In the rows, zero is written as 128.
One turn sends every row of this set to another row. A few are shown first. Where does it send the rows asked after them?
k554: [163 104 130 114 153 101 118 145 139 131 130 115  77 139 145 146]
k94: [179 131 135 115 155 138 123 129 128 128 121 143 108  75 123 165]
k506: [119 126 139 111 145 117 106 122 136 143 101 146  74 112 162 147]
k854: [140 134 161 105 125 134 109 124 165 107 129 129 110  71 143 150]
k249: [144 137 158 106 124 122  87 125 162 110 133 120 100  73 133 146]
k511: [132 146 156 110 122 115 106 120 143 133 132 173  92 133 129 154]
k356: [182 139 134 113 158 127 104 132 122 127 127 135  99  76 116 154]
k618: [142 145 160 100 133 125  99 121 144 105 140 121 113  70 118 149]
k533: [132 150 157 107 125 114 106 121 141 130 132 172  92 133 130 148]
k713: [152 125 163  92 136 165  96 133 120 104 137 125 122 115 131 149]
k833: [111 111 147 111 148 106 124 143 126 115 107 129  94 142 145 150]
k548: [152 110 149 102 139 154  72 132 119 122 128 104 105 107 129 157]
k163: [156 110 156 107 122 158  80 129 133 123 137 120 117 116 120 170]
k325: [189 141 144 118 133 128  98 138 151 126 135 153  98  91 122 153]
k315: [122 139 140 107 156 115 119 109 104 140 120 147  99 110 116 167]
k456: [160 117 135 104 165 109 142 137 113 120 139 121  98 136 127 150]
k520: [157 105 135 109 157 114 142 144 139 123 126 125  87 137 157 145]
k488: [146 107 154  98 142 170 104 130 121 115 121 117 119 105 144 161]
k45: [180 123 134 121 145 134 106 139 152 133 112 141  88  78 148 154]
k279: [115 107 144 117 143  98 108 143 130 124 109 123  87 143 137 156]
k771: [115 122 149 109 150 101 121 139 112 113 121 129 103 144 119 155]
k466: [169 124 144 107 144 102 123 145 137 117 149 132  90 151 129 140]
k200: [120 128 139 111 147 114 101 123 135 142 103 144  71 113 160 144]
k52: [167 112 143 114 138 111 139 140 147 123 143 139  98 150 133 158]
k516: [139 125 150 110 134 125  95 119 153 119 125 111 104  62 130 161]
k497: [118 116 155 115 131 106 124 142 139 114 120 144 102 153 133 159]
k489: [136 134 154 100 142 131 109 121 145 107 124 115 108  61 138 148]
k93: [151 103 157 106 122 167  91 134 145 120 124 124 113 114 148 164]
k975: [179 135 137 111 154 133 105 142 141 122 115 139  87  78 150 135]
k218: [185 145 149 111 139 137 117 138 146 116 132 160 105  90 131 145]
k59: [121 122 154 112 133  97 107 145 133 113 124 137  94 154 126 149]
k664: [142 133 158 109 126 130 108 116 155 113 135 125 118  69 119 167]
k531: [153 120 159  95 133 158  75 140 129 110 131 116 104 115 144 137]
k382: [164 105 130 116 155 105 133 134 125 133 137 118  95 136 120 169]
k839: [116 111 146 117 143 102 122 135 121 122 118 130 104 144 117 171]
k574: [123 137 139 109 154 113 114 108 105 143 120 146  96 110 114 169]

k200 goes to k574
k548 goes to k163
k249 goes to k516
And these:
k520 goes to k456
k839 goes to k497
k45 goes to k94

One turn sends every row of this set to another row. A few are shown first. Where does it send the rows asked after them?
k996: [139 130 133 113 132  85 135 145 156 123 143 150 132  92 161 104 124 127
 111 141 126]
k807: [149 148 128 111  83 135 138 155 133 114 134 106 100  66 143 130 150 154
 119 130 119]
k464: [128 142 135 112 112  97 113 117 137 129 113 156 127 113 167 144 133 134
  97 131 124]
k471: [142 175 123 108 123 156 126 150 147 105 119 120 119  95 149 127 138 118
 132 104 113]
k327: [123 131 106 110 102 103 119 138 133 121  98 146 136 130 153 132 131 156
 104 130 143]
k930: [138 168 108 102 120 156 120 150 141 110 124 106 129 110 148 132 147 111
 134 106 116]
k631: [139 119 130 133 111 113 122 128 114 139 135 119 164  99 136 135 129 140
  95 143 140]
k703: [139  94 116 118 130 107 142 137 122 132 122 126 135  95 158 143 126 155
 141 130 137]
k196: [141 152 113 103 119  97 121 139 122 129 127 141 158  96 168 155 115 138
 136 118 141]
k316: [139 174 110 115 128 148 122 150 146  99 114 104 128 105 144 113 137 124
 137 110 114]
k483: [133 130 132  94 129  95 118 128 135 124 104 157 131  97 152 141 149 166
 114 139 146]
k604: [155 146 136 114  98 133 142 156 144 107 138  91 107  62 144 116 146 145
 110 126 119]
k136: [138 127 102 116  94 109 147 140 122 139 134 119 148 107 190 149 140 148
 117 141 132]
k344: [152 154 131 113  95 133 126 144 148 119 134  97 101  60 155 124 147 152
 117 125 107]
k155: [151 133 109  96 101  79 116 136 124 153 133 119 132 100 140 143 150 147
  99 138 144]
k651: [141 147 116 103 134  95 139 123 128 146 133 123 143 123 161 135 178 121
 108 147 135]
k328: [129 146 120 102 115  91 110 167 145 135 137 126 174  92 143 130 131 147
 105 141 132]
k228: [144 170 118  99 118 149 123 150 142  91 124 116 125 106 137 117 141 121
 136 110 109]
k843: [146 139 111 130 105 113 157 127 140 134 111 126 152 121 127 142 126 163
 136 105 136]
k65: [150 132 114 117 131 147 138 135 150 111  91  92 136 105 152 103 167 143
 102 101 130]
k116: [116 132 108 111 123  83 133 145 142 148 127 115 119 135 138 130 148 125
 122 119 130]
k541: [137 150 116 107 107  96 137 134 145 135 152 133 143 126 176 146 123 143
 121 105 150]
k522: [109 155 141 122 129  93 129 132 128 143 131 119 164 104 140 144 146 140
 122 116 150]
k898: [152 132 119 119 135 134 137 127 147 113  97  80 132  88 150 103 172 156
 113 112 127]
k501: [145 168 116 103 140 144 124 155 139  93 113 120 140 101 146 120 146 114
 135 116 110]
k670: [149 123 116 114 127 146 144 133 147 108 103  92 150  90 167 104 168 152
 111 104 139]
k370: [149 129 122 106 134 136 136 126 147 106  96  88 141 102 154 108 176 150
 114 100 118]
k124: [153 144 132 101  97 138 133 149 153 123 124 102 104  60 152 125 162 161
 108 118 120]
k723: [138 157 113 105 121 105 151 150 133 116 142 151 150 103 164 113 142 143
 126 154 156]
k469: [144 142 121 122 128  86 136 117 130 126 121 137 159 112 154 104 137 134
  97 123 162]
k107: [180 131 129 112 128 105 142 126 152 128 122 145 153  88 123 123 136 156
 115 140 123]
k866: [147 129 127 122 132 133 150 138 143 108 105  71 138  91 158 114 162 143
 113 101 124]
k540: [165 127 120  86 127  90 120 131 149 143 152 130 143 108 166 145 148 144
 102 133 138]
k63: [143 169 118 104 134 140 128 161 143 100 123  94 128 100 137 123 145 114
 131 112 111]
k240: [151 153 137 100  94 135 135 145 153 121 144 109 104  62 152 116 164 144
 107 126 124]
k575: [157 126 113 108 127 108 140 126 131 125 144 139 145 128 145 124 137 149
 115 129 173]
k951: [151 143 138 106  85 133 137 139 147 111 133 102 105  67 155 121 153 158
 114 116 110]
k113: [150 163 122 111 109  85 133 133 169 148 126 128 145 111 140 142 139 137
 111 111  99]
k432: [142 131 125 123 123 123 146 131 147 115  97  84 138  96 163 107 178 148
  98 102 122]

k432 goes to k807
k63 goes to k866
k196 goes to k469
And these:
k540 goes to k541
k723 goes to k651
k898 goes to k344
k327 goes to k483
k522 goes to k631
k471 goes to k65
k113 goes to k843
k228 goes to k370
k930 goes to k670
k116 goes to k703

One turn sends every row of this set to another row. A few are shown first. Where does it send the rows asked after them?
k824: [137 142 144  86 114 120 125 152 122 169 135 115 145 147  97 129 147 148
 117 140 120]
k459: [ 94 105 110 116 140 125 118 137 101 140 128 146 153 147 114 130 120 162
 117  91 142]
k936: [120 105 103 111 123  84 123 101 136 147 149 138 163 155 145 134 124 121
 110 144 135]
k187: [128 121 153 100 120  87 126 164 132 186 123 133 129 146 130 114 142 145
  98 154 121]
k836: [120 126 116  93 100 102 126 138 106 136 121 129 162 138 142 100 120 127
 134 130 130]
k582: [ 97 124 124 144 163 105 130 109 103 150 137 162 151 152 112 133 122 149
 101 107 143]
k480: [131 129 120 104 178 124 120 164 125 163 118 139 130 135 103 130 154 146
 112 137 144]
k203: [104 130 107 102 134 117 124 140  94 130 113 130 163 132 126 109 119 129
 137 112 141]
k349: [ 93  81 124 105 135  93 117 137  99 127 128 136 163 152 124 127 118 138
 120 105 140]
k342: [ 90 110 138 145 144  93 118 111  91 147 129 152 153 161 121 141 128 125
  94 122 150]
k985: [101 144 116 122 166 106 131 122  91 138 119 144 167 136 124 114 120 121
 122 118 147]
k870: [108  86 111  91 116  91 112 129 119 140 141 133 172 155 147 130 119 133
 113 127 139]
k87: [101  99  96 108 102 122 104 126 112 143 127 126 154 151 132 142 129 134
 115 121 146]
k707: [128 138 132 109 110  81 134 118 109 147 133 142 165 146 151 102 123 116
 117 149 130]
k937: [112  99  94  90  97 105 137 126 118 138 129 149 157 151 128 128 115 149
 109 128 136]
k992: [115 149 132 127 151  84 137 108 100 148 131 152 168 144 139 109 122 113
 109 142 141]
k334: [119 128 131 141 134  85 135  94 122 161 151 165 150 159 133 128 126 140
  93 136 133]
k842: [129 112 121 112  92  92 126 113 131 159 152 150 152 158 147 123 125 148
 104 138 125]
k429: [ 92 111 112 121 153  98 143 116  97 138 124 168 160 154 109 134 114 144
  95 117 149]
k576: [148 117 145  97 127 100 128 170 132 162 122 138 121 143 117 114 154 146
 113 153 125]
k460: [139 119 122  95 144 121 123 172 131 156 115 131 120 135 104 121 154 149
 124 138 132]
k287: [110 134 130 124 168 108 109 173 127 151 131 125 134 122 105 124 160 137
  98 135 135]
k811: [122 137 147 115 158  88 126 148 131 196 128 144 137 147 130 124 143 138
  84 158 133]
k944: [140 148 162  99 122 103 131 140 119 176 142 127 147 153 102 127 148 142
 104 151 120]
k888: [127 134 145 121 140  87 114 165 137 160 142 129 135 131 123 117 162 131
  88 159 126]
k679: [119 152 147 101 165 125 122 147 106 173 134 127 156 147  89 138 145 147
 104 130 136]
k324: [111 113 112 139 145  80 136  91 127 138 142 145 149 152 119 134 125 119
 116 132 133]
k174: [120 116 133  98 120 110 124 173 131 173 110 121 119 136 111 116 141 153
 120 133 120]
k987: [124 144 134  87 140 134 119 156 113 167 130 117 150 143  89 136 146 152
 117 127 130]
k86: [129 155 164 107 154 106 130 137 109 179 141 134 153 153  97 133 147 141
  96 145 129]
k684: [145 125 155 106 151  90 128 159 127 173 129 150 131 149 124 117 154 139
  95 162 133]
k995: [135 133 140 111 183 105 123 155 123 174 126 151 136 144 116 128 154 139
  94 152 144]
k686: [ 85 101 112 122 139 118 104 128  92 143 123 138 161 154 124 145 127 134
 104 110 156]
k862: [108 129 115 110 158 123 123 165 128 173 108 124 121 130  99 127 142 151
 118 124 132]
k56: [113  98 109  96  95 116 116 139 118 146 137 139 154 150 136 124 121 161
 118 110 132]
k932: [116 106 111 123  84  99 118 109 123 147 135 132 143 157 135 135 132 126
 113 139 133]
k512: [110 142 125 120 182 111 124 148 129 188 119 137 134 137 111 133 143 141
  96 139 141]
k74: [115 126 127 110 143 111 106 183 131 147 129 117 132 121 109 120 160 141
 106 135 130]
k780: [121 110 110 108 100  84 148 107 124 145 137 160 152 158 131 126 118 139
  99 145 131]
k368: [126 125 136 109 126  97 109 177 137 153 136 119 132 126 121 116 161 137
 100 150 123]
k299: [110 113 137 146 110  82 127  98 109 150 134 147 143 162 128 134 131 120
 100 140 135]
k313: [ 95  98 125 136 152  86 133 113 104 126 128 143 149 151 107 130 121 129
 122 109 136]
k415: [109 118 122 128 135  80 152 100 110 145 134 171 154 159 119 129 117 136
  90 138 139]
k170: [ 95 100  95  98 130 114 134 132 103 133 121 154 161 149 115 133 113 152
 107 111 147]
k697: [117 140 141 130 167  93 113 162 131 159 139 132 136 128 114 123 161 130
  87 150 133]

k836 goes to k203
k368 goes to k74
k684 goes to k576
And these:
k811 goes to k187
k86 goes to k944
k56 goes to k459
k429 goes to k415
k324 goes to k936
k299 goes to k932

One turn sends every row of this set to another row. A few are shown first. Where does it send the rows asked after them?
k167: [101 140 106 145 136 148 163 100 100 126 145  99 148 139]
k856: [123 144 113 122 118 150 132 116 142  94 123 100 158 132]
k885: [111 123 110 153 138 102 134 130 157 114 134 116 166 162]
k730: [119  96  99 104 127 120 158 119 109 117 144 119 172 171]
k718: [ 90 127 125 153 109 112 153 153 131 117 121  93 145 135]
k159: [111 107 150 124 116 104 178 120 134 122 124 130 151 150]
k387: [ 99 124 120 114 128 107 129 144 134 154 121 118 159 167]
k567: [106 100 127 134 119 159 170 125 128 110 113 121 176 140]
k310: [106 131  93 111 110 113 119 128 127 115 118 134 139 168]
k394: [ 93 111  95 119 116 112 159 100 137 139 103 130 151 137]
k848: [ 76 137 106 137 116 109 133 117 113 139 129 119 127 133]
k422: [132 129 112 115 116 135 149 114  95 113 155 121 172 161]
k980: [111 111  99  94 136 109 155 131 141 119 141 115 146 171]
k358: [ 88 138 123 139 109 123 139 136 105 104 104  89 149 133]
k693: [109 137 102 135 145 153 151 115 101 118 148  98 173 161]
k420: [104 136 130 123  96 106 128 120 136  95 148 120 144 155]
k849: [127 139 127 128 128 140 169 114  92 121 145 130 153 132]
k923: [122 141 129 118 154 130 143 143 108 100 151 107 153 145]
k165: [104 138 116 125 133 137 149 115 100 122 125 134 156 103]
k414: [ 93 128 133 135 126 133 157 112  93 106  95  98 146 145]
k769: [108 108 122 153 145 118 148 107 142 114 131 128 167 179]
k467: [ 95  89 112 126 109 115 137 100 127 103 120 111 162 124]
k858: [ 78 119 119 128 114 104 135 133 126 155 123 125 139 149]
k799: [111 117 107 123 158 139 153 132 110 128 135 106 182 173]
k942: [112 124 128 139 137 135 136  88 123 110 118 120 172 179]
k851: [105 114 118 135 136 127 171 120 135  91 134 112 119 134]
k151: [ 88 107 124 134 148 136 172 123 107 112 146 111 172 123]
k220: [114  97 128 121 118 130 156 143 114 131 129 131 135 176]
k521: [110 123 116 115 153 118 146 148 126 139 130 115 166 180]
k472: [106 142 137 134 135 139 150  98 104 101 111 110 145 172]
k122: [ 71 115 118 113 116 137 149 134 148 137 132 126 141 129]
k383: [121 128 122 109 125 108 135 121 127 105 102 128 188 141]
k536: [ 84 146 107 128 116 137 137 105 128 112 147 107 181 122]
k377: [ 96 119 106  93 121 121 138 127 160 136 129 110 151 147]
k784: [105 138 124 128 132 131 157 149 123  81 130 139 155 164]
k265: [ 75 140 113 123 125 137 136 134 122 116 134 137 140 114]
k447: [ 84 150 111 133 118 123 174 111 144 121 145 124 131 142]
k794: [135 108 130 107 128 136 130 129 110 132 120 106 176 147]
k186: [104 115 115 153 121 103 144 141 152 128 120  99 167 136]
k26: [ 89 139 101 142 125 127 146  96 104 135 130 105 139 121]

k885 goes to k186
k151 goes to k923
k383 goes to k159
And these:
k122 goes to k265
k693 goes to k799

